Each row has a name. Each question is about the rows just above it. Places in a row count from 0.

[ 84 137 152 161]  <24>
[168  99 130  91]  <134>
[146 112 124 109]  <166>
[166  85 160 123]  <85>
[177  97  90  92]  <46>
[173 145 165  89]  <131>
[117 112 129 155]  <200>
One entry of <85> was changed: [166  85 161 123]. Where, and from what? : 2, [160]
Changed <131>: [173 145 164  89]. Place and old value: : 2, [165]
Where does [168 100 130  91] differ from <134>, and what was there? : 1, [99]
Changed <200>: [117 112 129 156]. Place and old value: : 3, [155]
One entry of <166> was changed: [146 112 124 110]. Where, and from what? : 3, [109]

[126 122 111 121 139  91 147  83 151]  <72>
[105 137 147 145 115 146 115 134 125]  <46>
[177  98  80 127 138 111 145 120 116]  <96>
[128 129 132 144 115 153 119 144 119]  <134>
[110 143 148 108 132 109 146  90 155]  <68>
[ 98 139 153 147 116 144 110 136 133]  <24>
[106 133 138 118 130 102 134  95 143]  <200>
[101 148 139 154 125 150 133 112 143]  <166>
[126 123 110 136 126 122 140  97 117]  <131>
Changed <131>: [126 123 110 136 127 122 140  97 117]. Place and old value: : 4, [126]
Changed <134>: [128 129 132 144 115 153 119 145 119]. Place and old value: : 7, [144]
Changed <72>: [126 122 110 121 139  91 147  83 151]. Place and old value: : 2, [111]
Where does [126 123 110 135 126 122 140  97 117] differ from <131>, and what was there? : 3, [136]

[133 180 135 169 122] : <24>
[107 166 122 128 121] : <85>
[133 122 132 114 140] : <68>
[130 135 156 111 144] : <131>
Changed <131>: [130 134 156 111 144]. Place and old value: : 1, [135]
Changed <68>: [133 122 131 114 140]. Place and old value: : 2, [132]
Where does [107 166 123 128 121] differ from <85>, and what was there? : 2, [122]
One entry of <131> was changed: [130 135 156 111 143]. Where, and from what? : 4, [144]

[136 118 119  99 137  88 148  81 151] : <46>
[110 132 128 161 143 122 125 125 155] : <166>
[131 141 101 139 134 158 148 141 105] : <96>
[160 112 106 128 152 107 135 125 155] : <190>
One entry of <190> was changed: [160 112 106 128 153 107 135 125 155]. Where, and from what? : 4, [152]
Changed <190>: [160 112 106 128 152 106 135 125 155]. Place and old value: : 5, [107]
One entry of <190> was changed: [160 112 106 127 152 107 135 125 155]. Where, and from what? : 3, [128]
Changed <190>: [160 112 107 128 152 107 135 125 155]. Place and old value: : 2, [106]
Where does [160 113 106 128 152 107 135 125 155] differ from <190>, and what was there? : 1, [112]

[128 117 131 118 128 129 131 129 129 128 130 150 127 128 118 126 128 128
 126 129 126 123 141 128 127 128 126 131 126 121 123 142 134 127 131 143
 127 108 130 128 129 121 130 134 128 128 161 125 113 133 122 127 145 129
 131 125 125 145 129] : <24>
[128 143 116 114 128 128 130 127 132 124 125 111 128 128 115 130 124 127
 127 131 129 125 123 127 127 128 123 152 127 129 126 173 120 129 127 135
 132 115 133 129 136 142 130 122 127 131 116 130 141 142 121 129 105 127
 129 127 126 156 128] : <200>
[132 132 117 131 127 129 130 126 139 131 131 148 129 128 123 127 130 127
 128 131 127 125 122 129 128 129 140 130 128 132 126 180 134 129 126 132
 126 141 137 129 134 129 131 126 132 129 109 127 132 129 142 124 128 129
 131 125 125 138 125] : <134>
Changed <134>: [132 132 117 131 126 129 130 126 139 131 131 148 129 128 123 127 130 127
 128 131 127 125 122 129 128 129 140 130 128 132 126 180 134 129 126 132
 126 141 137 129 134 129 131 126 132 129 109 127 132 129 142 124 128 129
 131 125 125 138 125]. Place and old value: : 4, [127]
One entry of <134> was changed: [132 132 117 131 127 129 130 126 139 131 131 149 129 128 123 127 130 127
 128 131 127 125 122 129 128 129 140 130 128 132 126 180 134 129 126 132
 126 141 137 129 134 129 131 126 132 129 109 127 132 129 142 124 128 129
 131 125 125 138 125]. Where, and from what? : 11, [148]
One entry of <200> was changed: [128 143 116 114 128 128 130 127 132 124 125 111 128 128 115 130 124 126
 127 131 129 125 123 127 127 128 123 152 127 129 126 173 120 129 127 135
 132 115 133 129 136 142 130 122 127 131 116 130 141 142 121 129 105 127
 129 127 126 156 128]. Where, and from what? : 17, [127]
One entry of <24> was changed: [128 117 131 118 128 129 131 129 129 128 130 150 127 128 118 126 128 128
 126 129 126 123 141 128 127 128 126 131 126 121 123 142 134 127 131 143
 127 108 130 128 129 121 130 134 128 127 161 125 113 133 122 127 145 129
 131 125 125 145 129]. Where, and from what? : 45, [128]
Where does [128 117 131 118 128 129 131 129 129 128 130 150 127 128 118 126 128 128
 126 129 126 123 141 128 127 128 126 131 126 121 123 142 134 127 131 143
 127 108 130 128 129 121 130 134 128 128 161 125 113 133 122 127 145 129
 130 125 125 145 129] differ from <24>, and what was there? : 54, [131]
One entry of <24> was changed: [128 117 131 118 128 129 131 129 129 128 130 150 127 128 118 126 128 128
 126 129 126 123 141 128 127 128 126 131 126 121 123 142 134 127 131 143
 127 108 130 128 129 121 130 134 128 128 161 125 113 133 122 127 145 128
 131 125 125 145 129]. Where, and from what? : 53, [129]
Where does [128 143 116 114 128 128 130 127 132 124 125 111 128 128 115 130 125 127
 127 131 129 125 123 127 127 128 123 152 127 129 126 173 120 129 127 135
 132 115 133 129 136 142 130 122 127 131 116 130 141 142 121 129 105 127
 129 127 126 156 128] differ from <200>, and what was there? : 16, [124]

